In the data rows, 128 means zero.
Here is the table:
[117 156 205 118 178 166  88 103 139 159 100 118 112  86]
[ 84  76 161  96 145 113  81 144  97 135 126 143 149 174]
[162 108 105 138  98 143  96 117  95 126 132  42 178 135]
[169  94  54 132 111 134 109 108 128 126 160  74 164 147]
[ 85 173 137 144 169  77 148 185  97 116 163  87 114  61]
[ 98 150 243 134 158 156 118 111 123 173  71 141 119 127]
[178 135 104 109 174 143  60 170 146 108 139 172 109 151]
[146 107  87 107  77 137 120 152  81 114 122  63 174 157]
[128 147  64 108 121 123 159 183 119 189 134 109 155 189]
[147  80  62 145 131  88 135 103 152 111 153 148 114 126]
[ 86 157 126  90  72 132 219 202  98 138 114 156 152 143]
[ 60  84 152  98 120 123  57 126 106 122 157 142 140 189]
[105 132 117 101  74 136 148 162  86 121  93  81 198 133]
[ 93 166 148  91  75 146 160 178  92 131 107 111 166 147]
[ 55 122 161 107 110  88  85 154 106 107 160 114 130 133]
[105 141  59 148  70  63 118 123 117  87 129 111 163 119]
[128  91  43 113  93  77 168 150 109 100 159 124 143 139]
[112 137 172 138 148 128 105  90 141  93 147 157  70  72]
[ 64  68 121 102 163 124  78 135  84 142 114 153 157 190]
[119 110  81 159  53  96 125  95 138 134 134  80 135  89]
[144  96 152  96 117 114  44  76 148 108 168 168 124 120]
[152  73 138 113  92 134 104 128 139  45 125 101  99 115]
[155  85  69 122 149 182 112 108 136 122  85 153 144 196]
[139 145 187 144 100 119 103 179 107  93 100  89 145 101]
[144  82  99 137  81 165 116  68 146 161 138 104 107 100]
[ 92 170 143 127 192  91 163 201  99 123  98 137 156 137]
[103 132 234 101 164 119 162 166  88 125 171 143 141 157]
[123 145 124 132 125 115 183 214  96 134  93  94 125 129]
[103 179 169 141  91  99 140 131 110 113 171 104 118  55]
[104 114 212 157  97  80 134 168 105  90 136 103 139 110]
[111 204 150 132 158 133 135 118 103 214 125 167 139 141]
[125 165  85 108 140 148 147 141 103 205 122 152 180 159]
[126 128 158 178 149 170 105  73 145 135 137 189 133 118]
[115 115 182 128 134 122  87  95 146 104  98 154  85  64]
[ 91 115 163 125  88 134 216  81 112 145 117 113 143 107]
[ 60  97 159 113  97  95  80 139 100 135 150 155 145 150]
[ 69 114 195 101 127 116 178 135 101 115 140 136 155 132]
[153  88  54 147 154  92 129 110 140 111 172 157 113 141]
[105 165 172 118 134 102 167 137 134 118 101 200  82 127]
[ 87 160 174 109  95  97 164 155 128 118 113 177  91 108]
[102 152 216 109 138 159 138 142 130 168  65 122 109 120]
[172 100  42 135 129 105 107 102 112  97 158  88 132 157]
[133 172 189 157 143 121  90  73 128 119 141 160  93  58]
[ 86 165 169  96  98 161 152 146 107 119  87 101 166 123]
[157 111 139 152 193 152  84  90 165 144 133 138 103 111]
[ 98 140  99 131  99  83 199 156 141 116 137 185 117 136]
[132 124  28 131  97 140 148  82 129 191 159 147 134 133]
[132 163 125 131 175 103 137 173  51 113 208 172 166 150]
[163  87 137 130 147 162  80  93 120 155 134  37 159 142]
[123 187 137 139 159 143 140 112 111 195 138 182 140 143]
[ 65 143 155 115 105  72 110 171 117 121 167 120 104  96]
[172 125 152 143 191 137  60  89 134 149 125  94 127 129]
[154  63 140 134  94 118 104 125 142  44 114  99 100 112]
[150 160 134 108 185 136  69 168  91 124 156 162 133 175]
[126  75 103 123 100 134 146 163 142  52 115  60 159 165]
[ 82 167 179  89  75 136 161 168 106 150  75 140 141 124]
[148 107 149 121 123 148  79  38 155 119 169 170 108 129]
[125 116 122 142 190 111 122  94 183 124 136 192  88 106]
[102 126  97 107  59 119 160 171 107 120 126 106 168 145]
[ 85 126 175 137  43  80  89 105 139  93 181 126  97 106]
[178 134 132 133  35 142 133  90 167 130 146 156 122 149]
[163  90 133 115  79 140  77  47 138 144 175 141 118 107]
[148 153 115 108 177 114  92 146  89 155 198 171 142 178]
[113 125 159 124  40 109  61 125 145 114 169 149 111 146]
[ 97 144 119 104  81  79 197 184 140 115 129 175 133 148]
[126 122  97 130 231 150 175 150 104 142  84 119 149 116]
[ 97 138 183 113 159 110 141 138  81 109 186 140 176 138]
[151 150  99 132 146 106  48 163 110  74 144 136 143 130]
[131 156  85 183  64  75  93 161 111  82 128 101 143 102]
[136 122 177 125 175 192  93  88 131 171 100  55 148 118]
[195 176 124 150 124 131 181 107 159 137 106 118 120 102]
[154 104  63 139 121  69 146 104 159 115 171 167 123 130]
[197 165 110 158  86 153 151  88 163 128 124 146 113 128]
[154  80 132 143  68 170 111  65 156 137 140 100 101 111]
[157  94 116 179 110 185 181  73 133 162 112 125 105 106]
[ 77 166 198  99 102 150 144 149 117 143  81 143 127 117]
[ 94 186 102 139 143 138 150 112 117 234 155 152 145 157]
[144  88 109 159 172  97 145 116 177 123 168 167  87 100]
[136 108 134 124 100 147  61  52 152 121 168 167 126 136]
[123 193 175 139 139 128 118 109 133 180 121 200 113  87]
[110 170 175 143 142 125 138  66 109 197 133 179 121 104]
[145 115 142 135  24 130  81  86 178 120 152 138 141 134]
[119 192 199 114 177 140 118 129 142 166 104 155 101 113]
[ 97 141 108 114 117 112 175 102  73 144 200 157 148 117]
[150  57 137 117 106 104 126 132 142  37 116  81 114 111]
[126 148 202 134 122 135  91  80 145 143 111 165  85  71]
[164  83  76 138  88 156 113 124 104 132 147  54 157 144]
[181  89  87 159  84 182 118  62 152 142 144 122 121  99]
[150  60 123 127 109 119 117 135 117  28 114  97 115 131]
[131 163 221 115 156 157 112 111 134 169  82  98 123 107]
[131 143 193  91 198 140 128 169  92 102 171 178 135 145]
[ 88 175 154  95 172 103  93 141 126  92 128 171 133 152]
[168  85 152 121  85 158  83  39 152 137 166 163 120 113]
[138  96  87  94 111 133 123 164 127  96 124  84 159 162]
[124 150 139 117 114 176 100 124  97 131  88  57 180 146]
[164 119 113  98  96 149 113 141  76 138 130  39 176 156]
[132  85 100  70  75 116 136 172 117 123 116  69 106 118]
[ 74 115 154 133  98 107 177 112 127 132 125  87 149 107]
[110 139 180 145 167 124 119  82 163 137 101 173  57 101]
[ 75 158 156 124  97 106 188 168 139 113  95 190 115 124]
[134  99  87 133 107 177 128 101 182 169  69 134  89 129]
[168 138 155 149 124 156  50 183 167 100  57 110  94 111]
[165  77  53 142 116 124 126 112 104 106 183 102 143 155]
[145 122  99 130  90 167 124 148  93 137 108  41 177 138]
[114 162 217 120 159 129 122 104 159 147 117 181  75 100]
[229 152 105 144 101 146 168  95 168 137 124 118 129 128]
A row's group is the hidden flat surface it lies on (a line, a plane or more), and each surface passes through zero. There are 5 groups.
Some new rows, each followed by its group:
[145  98 215 136 120 129 129 154 173 129  62 116 116 123] ~ E
[127 125 156 149 187 101 124 111 177 119 165 191  71  89] ~ M
[140 145 156 132 150 169  64 105 103 141 116  51 163 112] ~ M
[123 164 204 131 175 152 111 107 170 148 114 160  94 100] ~ M
[127 137 144 196 158 150 157 100 151 160 121 152 121 113] ~ U
[ 99 124  68 128  60  93 201 177 114 115 157 157 116 126] ~ M
[107  69  90 106 157 173  96 129 115 156 107 151 139 193] ~ H
[122 157 182 111 132 180 101 111 106 143  97 103 157 117] ~ M
[121  95 160 126 127 131 109  96 162  39  98 115  77  76] ~ A
[ 87 161 183 100 132 149 158 138 134 132  82 165 125 101] ~ M
[ 77 138 143  93 157 121 145 143  68 108 209 151 188 129] ~ E
[154 100 123 144 136 154  77 125 114 157 115  34 159 166] ~ M
[143  84 124  60 105 102  65 104 119 104 161  95 110 155] ~ U
[ 80  74 114 119 186 133  99 152  77 153  95 133 156 171] ~ H
[ 97 172 126 100  43 129 183 178  87 130  90 109 142 136] ~ M
[146 125 151 158 172 111 125 115 170 147 151 181  65 111] ~ M
[162 142 174 131 156 185  60 101 137 138 100  58 138 125] ~ M
[150  88  62 144 112 128 148 169 108 103 132  67 167 188] ~ A
[147 126 148  68 204 165 101 161 127 161 113 156 105 179] ~ E
[131 149 161 113 128 156 103 124 109 162  75  83 152 128] ~ M
[ 88 138 153  99  51 114 168 178 106 130 101 135 163 150] ~ M
[153 163  69  99 200 150 122 126 148 162 138 191 108 169] ~ E
[130 113  83 126 130 121 187 188 108 150 125  97 165 178] ~ A
[144 177 136 139  97  82 167 157 130 126 144  98  92  64] ~ H
[ 89  96 160 122  63 109  86 131 133 110 153 118 115 146] ~ H
[159 104 122 141 131 166  96 128 102 141 133  55 162 137] ~ M
[ 90 141 161 117  78 172 133 144  98 128  91  92 179 128] ~ M
[124 157 212 137 165 137 105 123 133 167  85 154 111  93] ~ M
[171 152 144 149  31 121 111  97 172 105 158 142 101 116] ~ H
[ 97 142 142  87  60 121 159 180 130 129 103 163 128 144] ~ M
[116  83 200  83 147 169 164 124 174 152 110 149 101 129] ~ E
[154 115  63 138 123  69 146 118 154 107 164 162 115 139] ~ M
[161 142 174 129 149 173  58 103 106 143 108  64 141 110] ~ M
[131 103 184 147  64 109 113 142 145 104  64  92 115  94] ~ E
[ 93 106 140 146  49 120  85 124 129 115 176 152 132 153] ~ H
[103 158 129  95  63 109 179 187  95 117 124 128 167 138] ~ M
[150  91  80 109 117 121 152 178 104  98 126  69 162 175] ~ A
[146 130 156 156  37 128  91  83 164 125 166 139 129 133] ~ H
[136 120  61 133 100  77 186 146 132 114 164 174 131 131] ~ M
[122 122 108  59  84  90 113 189 104 132 104  74  93 126] ~ U
[100 128 162 148  94  80 188 133 103 130 149  99 149 103] ~ E
[166  85  71 134 149  89 122 120 174 115 185 160  95 125] ~ M
[102 109 105  76 109  84 162 179 101 116 113  81 120 139] ~ U
[116 126 173 150  73  83 143 132  97  82 124 100 158 110] ~ E
[117 127  94 116  70  95 187 176 112 106 124 179 126 133] ~ M
[132 119  82 117  70 163 141 149  97 126 121  77 189 139] ~ M
[109 169 151 128 122  72 175 171 109 123 119  99 125  53] ~ H
[174 111  87 125 216 160 161 132 135 141  77 124 136 152] ~ H
[ 42  91 157 127  86  95  59 150  97 116 143 150 132 167] ~ H
[140 132 156 156 186 117 114  88 156 157 135 148  94  87] ~ M
[147 119  25  83 119 108 127  83 121 162 172 144 131 141] ~ E
[ 93 135  84 144 125  79 136 109  72 113 177 111 174 124] ~ E
[123 145 125  82 206 164 148 126 128 181 129 191 111 160] ~ E
[161 107 110 138 162 160  63  99 115 143 130  66 160 114] ~ M
[127 148 142 196 151 167 109  42 157 151 130 176 139 107] ~ U
[102 187 147 124 138 146 122  91 120 196 129 179 111 115] ~ A
[ 84 175 207  99 111 130 147 150 108 140  70 148 124 122] ~ M
[118 183 132 123 180 106 174 147  97 127 119 102 127  74] ~ H
[129  98 126  61  77  98 132 192 113 119 142  81  99 138] ~ U
[158  95  62 124 106 124 109 120 108  89 172  70 198 146] ~ M
[116 149 168  66 170  81  90 173 117  58 126 161 121 160] ~ U
[ 82 142 159  88 101  91 167 153 126 119 104 201 130 112] ~ M
[108 208 147 139 138 128 145 107 124 207 139 165 134 134] ~ A
[ 76 109 159  99  75  95  73 133 106 122 149 135 136 130] ~ H
[124 127  75 169  61  82 132 132 116 110 156  77 160  98] ~ E
[125 127  68 114 110 119 153 181 104 158 150  86 170 189] ~ A
[142  95  77 115  77 154 149 145  64 112 124  64 165 171] ~ M
[137  51  93 119 105 138 125 156 139  74 102  80 128 154] ~ A
[132  81 164 154 110 131 121 117 131  48 116 108 108  79] ~ A
[143 125 187 146 122 122  77  86 152  81 103 190  90  73] ~ A
[ 85 140 162  57 140  72 147 190 102  83  93 135 145 158] ~ U
[ 98 147 182 112 174 100 126 139  81 120 178 157 128 155] ~ E
[ 91 159 154  98 162  78 142 200  98 112  97 121 127 164] ~ U
How many dimensions does the flat surface of each group have? Groups go in the order their names first appear in the answers above:
4 3 3 3 2
